(in the rows, 128 means zero)
Rotation paths and how fast each direction turns (degrees per step):
Each turn is a multiple of 5 degrees from 10 to 175, or 0.
Each row of a path follows its step; steps can be skipped.
path 1
step 0: [133 137 118 127 127 127 118 139 130 124 129 123 132 122 137 142 131 140
 125 137 116 129 137 124 130 117 128 126 139 130 128 116 126 135 123 120
 127 129 128 120 129 126 128 113]
step 1: [139 124 117 118 139 127 129 129 128 130 144 122 136 121 129 120 130 130
 132 130 122 128 129 127 131 111 117 120 124 131 125 139 134 131 121 133
 118 131 140 130 122 133 123 131]
step 7: [131 129 134 130 132 133 141 127 126 130 131 127 125 134 129 132 128 130
 127 139 115 137 128 119 134 125 128 113 125 133 131 131 128 138 109 131
 110 129 136 124 128 126 142 124]
step 10: [130 122 127 125 127 119 137 123 134 131 135 124 133 123 133 124 140 138
 125 130 124 131 127 125 138 125 124 140 127 130 144 118 128 121 132 132
 142 129 136 109 123 122 137 130]
step 11: [114 118 119 117 123 128 123 131 113 136 135 130 131 133 130 127 129 145
 124 133 132 129 135 123 122 136 114 128 127 125 138 127 141 119 127 123
 120 131 132 126 131 133 125 127]
step 13: [129 131 121 109 141 136 127 127 123 132 131 127 137 127 130 129 138 134
 135 140 125 127 127 128 125 116 121 112 129 126 123 123 124 121 122 120
 117 117 125 118 134 126 125 126]
step 14: [130 137 125 127 129 125 132 138 142 125 128 136 139 123 119 129 135 121
 126 139 132 129 128 125 126 121 122 129 126 120 138 127 134 137 118 122
 114 128 137 132 110 130 121 128]
step 16: [127 131 125 118 123 121 138 123 145 123 136 130 135 122 120 136 143 137
 116 127 132 131 130 124 125 143 124 122 121 126 139 131 131 134 123 125
 132 139 122 127 134 130 129 129]
Speeds:
[127 126 128 127 130 129 129 129 128 125 131 127 129 128 128 134 124 130
 127 129 130 130 130 127 129 133 131 128 126 129 126 128 127 129 126 127
 128 127 126 130 132 126 130 127] => 85
[131 129 127 128 130 130 126 128 126 131 126 130 129 130 128 132 130 129
 131 127 128 126 127 133 127 130 132 130 128 129 129 127 127 131 129 129
 129 133 127 127 129 128 126 124] => 115
[129 127 130 125 126 130 132 126 130 128 129 129 125 129 129 128 133 130
 129 127 130 126 125 128 127 127 125 128 126 129 128 125 126 129 127 130
 129 124 126 127 132 129 130 126] => 130
path 2
step 1: [125 127 129 124 119 126 123 132 125 131 130 138 124 136 129 139 132 129
 117 132 136 137 123 133 135 134 125 122 140 128 119 127 123 122 139 120
 124 116 125 122 127 126 135 138]
step 2: [127 129 138 123 123 125 131 126 124 128 135 123 122 130 138 130 123 120
 122 132 127 134 132 130 130 142 119 134 125 112 131 128 139 137 135 133
 126 122 131 134 138 119 123 126]
step 4: [135 125 127 118 118 120 124 127 124 123 117 118 130 125 120 128 129 120
 119 119 125 129 121 131 122 122 139 126 114 133 120 128 130 126 125 127
 120 133 139 126 134 128 126 124]
step 6: [128 124 136 124 131 120 130 132 135 131 122 129 124 130 130 127 126 123
 126 145 128 125 130 134 121 124 126 113 132 129 126 125 128 130 137 126
 118 116 121 138 125 138 139 133]
step 8: [123 135 118 127 132 132 136 128 133 126 124 123 145 124 135 130 130 131
 125 127 124 131 131 127 123 136 133 123 123 136 122 138 140 131 119 137
 138 127 127 140 127 134 129 123]
step 9: [133 132 120 118 125 126 131 127 134 137 114 132 138 125 116 127 125 139
 123 126 130 120 124 131 132 126 139 134 132 124 112 127 126 129 123 129
 122 135 133 124 123 128 124 131]
step 12: [115 116 123 125 120 129 118 120 134 127 134 130 127 129 142 136 126 119
 128 124 124 137 126 137 138 130 133 123 122 124 126 131 127 130 120 133
 125 129 129 133 123 112 132 134]
step 13: [124 130 121 131 118 122 131 128 122 122 129 125 123 129 133 131 133 136
 118 124 125 130 115 132 128 147 129 139 128 134 119 132 133 124 128 130
 145 133 123 134 128 127 126 129]
Speeds:
[128 129 130 129 130 128 130 126 129 129 127 132 127 127 131 127 130 126
 124 129 126 128 128 130 126 127 126 128 134 126 133 127 126 130 129 130
 126 125 130 127 128 126 128 125] => 80
[127 129 124 125 132 130 126 126 127 124 128 129 126 131 129 127 125 127
 130 129 127 128 126 126 126 125 128 128 125 125 129 131 128 128 126 128
 129 124 128 130 129 127 129 126] => 85
[129 128 130 128 126 128 124 127 123 128 129 129 130 126 131 129 127 132
 128 127 126 129 128 127 125 129 128 129 129 131 128 132 127 127 128 126
 126 126 129 127 133 130 128 128] => 120
path 3
step 0: [135 127 127 122 132 132 134 122 128 132 112 117 128 121 130 127 132 123
 134 127 131 130 141 134 123 134 135 126 136 128 128 122 120 132 115 135
 134 131 126 123 133 130 122 140]
step 1: [133 131 123 127 126 135 133 130 131 118 120 126 129 127 113 140 125 126
 135 127 124 118 132 124 130 135 121 125 129 126 124 137 117 131 138 136
 137 121 141 123 127 128 128 131]
step 2: [135 134 132 118 120 128 121 122 134 118 130 123 126 131 126 130 127 126
 128 120 138 131 138 123 119 137 131 125 127 126 128 139 113 127 122 125
 128 138 124 132 123 129 125 118]
step 3: [134 138 119 118 124 118 128 131 131 131 125 128 129 125 116 124 128 130
 125 133 139 132 126 127 119 139 124 124 122 130 126 125 134 120 126 124
 143 126 141 130 125 124 137 134]
step 6: [130 128 136 128 128 131 137 116 123 127 129 143 127 126 123 119 127 131
 128 119 130 134 134 140 122 122 120 137 129 125 123 120 130 119 135 133
 135 138 127 122 121 124 123 125]
step 8: [128 132 129 137 133 122 133 114 119 130 122 131 138 123 129 129 127 121
 129 123 122 129 131 125 125 130 118 121 120 130 119 131 127 140 124 128
 137 124 121 127 121 133 113 126]
step 10: [127 128 126 127 131 125 122 117 130 132 122 121 125 131 116 121 127 138
 127 125 127 132 138 129 137 131 114 116 132 128 130 137 122 123 128 131
 123 120 135 131 114 135 125 125]
step 11: [133 129 131 126 134 125 132 136 125 139 126 115 131 124 118 124 132 131
 126 134 141 130 129 123 122 128 131 127 134 131 138 131 114 133 128 127
 138 139 129 125 125 140 121 129]
Speeds:
[128 128 129 125 131 133 131 126 130 129 127 129 126 128 130 128 129 128
 129 128 128 128 126 128 127 130 126 128 130 130 130 122 129 125 125 129
 130 126 131 129 127 125 129 127] => 120
[127 129 133 128 128 129 124 131 129 131 129 130 127 126 126 128 128 124
 130 129 127 132 127 128 127 127 125 132 129 129 127 127 132 128 129 131
 126 130 127 127 128 129 129 130] => 45
[125 124 129 125 128 128 128 124 129 130 126 128 133 129 129 129 125 126
 128 127 124 130 127 131 128 125 128 126 128 129 126 129 124 130 126 130
 129 127 129 128 130 130 129 129] => 40
path 4
step 1: [130 126 135 127 134 128 125 130 118 132 125 121 134 119 120 129 123 127
 139 123 129 131 145 128 127 126 128 113 129 131 127 138 122 129 130 123
 133 129 126 123 130 114 143 122]
step 8: [129 130 127 118 124 122 132 126 117 115 126 126 125 136 127 135 124 128
 117 128 135 129 136 118 123 134 133 134 126 136 135 136 129 125 129 120
 130 141 127 140 124 118 120 125]
step 9: [131 135 127 127 122 126 121 126 119 135 137 133 133 131 127 133 127 133
 132 128 140 123 139 129 143 119 131 119 133 130 124 127 136 130 136 136
 117 118 134 124 127 135 120 127]
step 10: [128 120 128 129 136 125 127 141 137 132 123 130 132 108 123 121 128 128
 135 131 131 123 129 121 125 129 124 127 123 111 134 138 119 134 135 137
 129 128 130 130 129 131 126 124]
step 11: [135 127 125 138 139 130 131 121 132 118 130 127 124 129 117 118 129 133
 117 117 121 129 124 128 130 122 126 119 127 133 134 121 122 125 123 122
 135 139 124 115 133 130 128 133]
step 13: [127 133 130 130 128 129 118 137 120 126 133 124 118 134 132 129 132 129
 150 128 122 137 128 132 129 128 121 130 128 119 122 126 146 130 133 127
 121 132 124 132 133 125 128 123]
step 15: [123 138 126 119 139 125 115 127 139 128 123 138 120 133 121 142 128 134
 123 129 129 123 121 129 131 131 131 123 134 136 135 131 122 120 118 129
 132 122 129 128 131 133 131 133]
step 16: [129 129 129 129 126 134 132 142 126 137 122 130 137 135 126 127 118 119
 124 137 126 116 121 124 127 127 130 134 117 136 132 122 135 130 140 117
 129 119 126 128 137 126 122 125]
Speeds:
[131 130 130 126 128 129 128 127 130 127 129 132 130 129 125 130 130 128
 122 130 125 127 126 130 126 131 126 130 126 128 126 127 127 132 128 126
 128 130 126 127 131 128 128 126] => 85
[127 131 124 127 126 127 125 130 127 132 125 126 127 129 128 128 132 126
 129 132 129 124 127 131 127 129 126 125 129 127 129 128 129 131 127 127
 127 126 128 126 127 131 126 127] => 115
[128 130 128 127 128 125 128 128 129 125 131 131 127 128 132 129 128 130
 126 127 130 127 128 131 130 129 128 128 129 124 128 130 130 127 127 131
 128 126 128 130 125 126 122 124] => 70
[129 127 132 126 126 128 127 128 130 129 129 130 128 129 127 126 127 125
 127 128 131 131 133 133 128 128 128 128 132 129 127 128 126 129 129 128
 130 126 126 125 128 127 126 133] => 135
path 5
step 1: [130 120 126 122 120 116 121 134 134 129 125 127 135 128 126 123 131 120
 129 131 126 128 128 142 132 141 129 121 131 123 114 116 126 133 125 135
 123 133 130 122 123 124 123 139]
step 8: [133 122 121 123 117 122 121 126 121 117 125 126 128 120 130 136 118 132
 136 133 119 130 126 130 126 125 139 134 137 125 121 127 120 124 120 134
 129 145 124 130 132 128 130 130]
step 10: [129 119 130 130 140 130 122 122 127 122 128 127 134 140 133 124 121 129
 132 115 136 138 122 130 132 118 117 125 127 132 130 138 129 127 125 128
 127 127 129 133 123 139 133 114]
step 12: [120 138 132 127 130 123 138 134 135 124 126 112 123 123 121 124 136 130
 123 134 114 130 129 124 118 127 117 127 125 127 127 134 134 128 134 134
 133 137 131 127 125 133 120 121]
step 13: [130 127 130 121 128 128 126 126 115 118 118 134 129 123 137 127 132 132
 133 128 135 134 113 130 125 128 136 126 119 125 119 132 123 122 129 130
 138 129 135 111 132 129 132 136]
step 14: [131 131 124 115 127 130 140 125 136 138 136 128 131 130 123 124 115 129
 133 127 139 118 125 127 130 136 121 125 131 126 131 126 127 133 116 134
 125 124 138 132 132 128 122 142]
step 15: [128 123 130 123 126 121 117 121 135 122 124 126 127 125 134 132 128 134
 128 111 123 132 136 133 116 121 133 133 130 123 128 132 134 120 129 129
 119 128 122 143 131 137 121 128]
step 16: [124 132 128 135 129 127 120 125 118 117 124 133 127 126 120 135 132 122
 144 126 135 120 134 119 136 135 126 129 137 126 124 123 129 138 133 129
 131 135 121 122 128 119 120 122]
Speeds:
[129 125 125 128 127 127 122 128 128 127 131 131 129 125 127 129 128 127
 130 128 129 127 128 128 126 127 131 128 124 125 125 130 126 129 131 127
 128 130 131 127 125 128 131 127] => 145
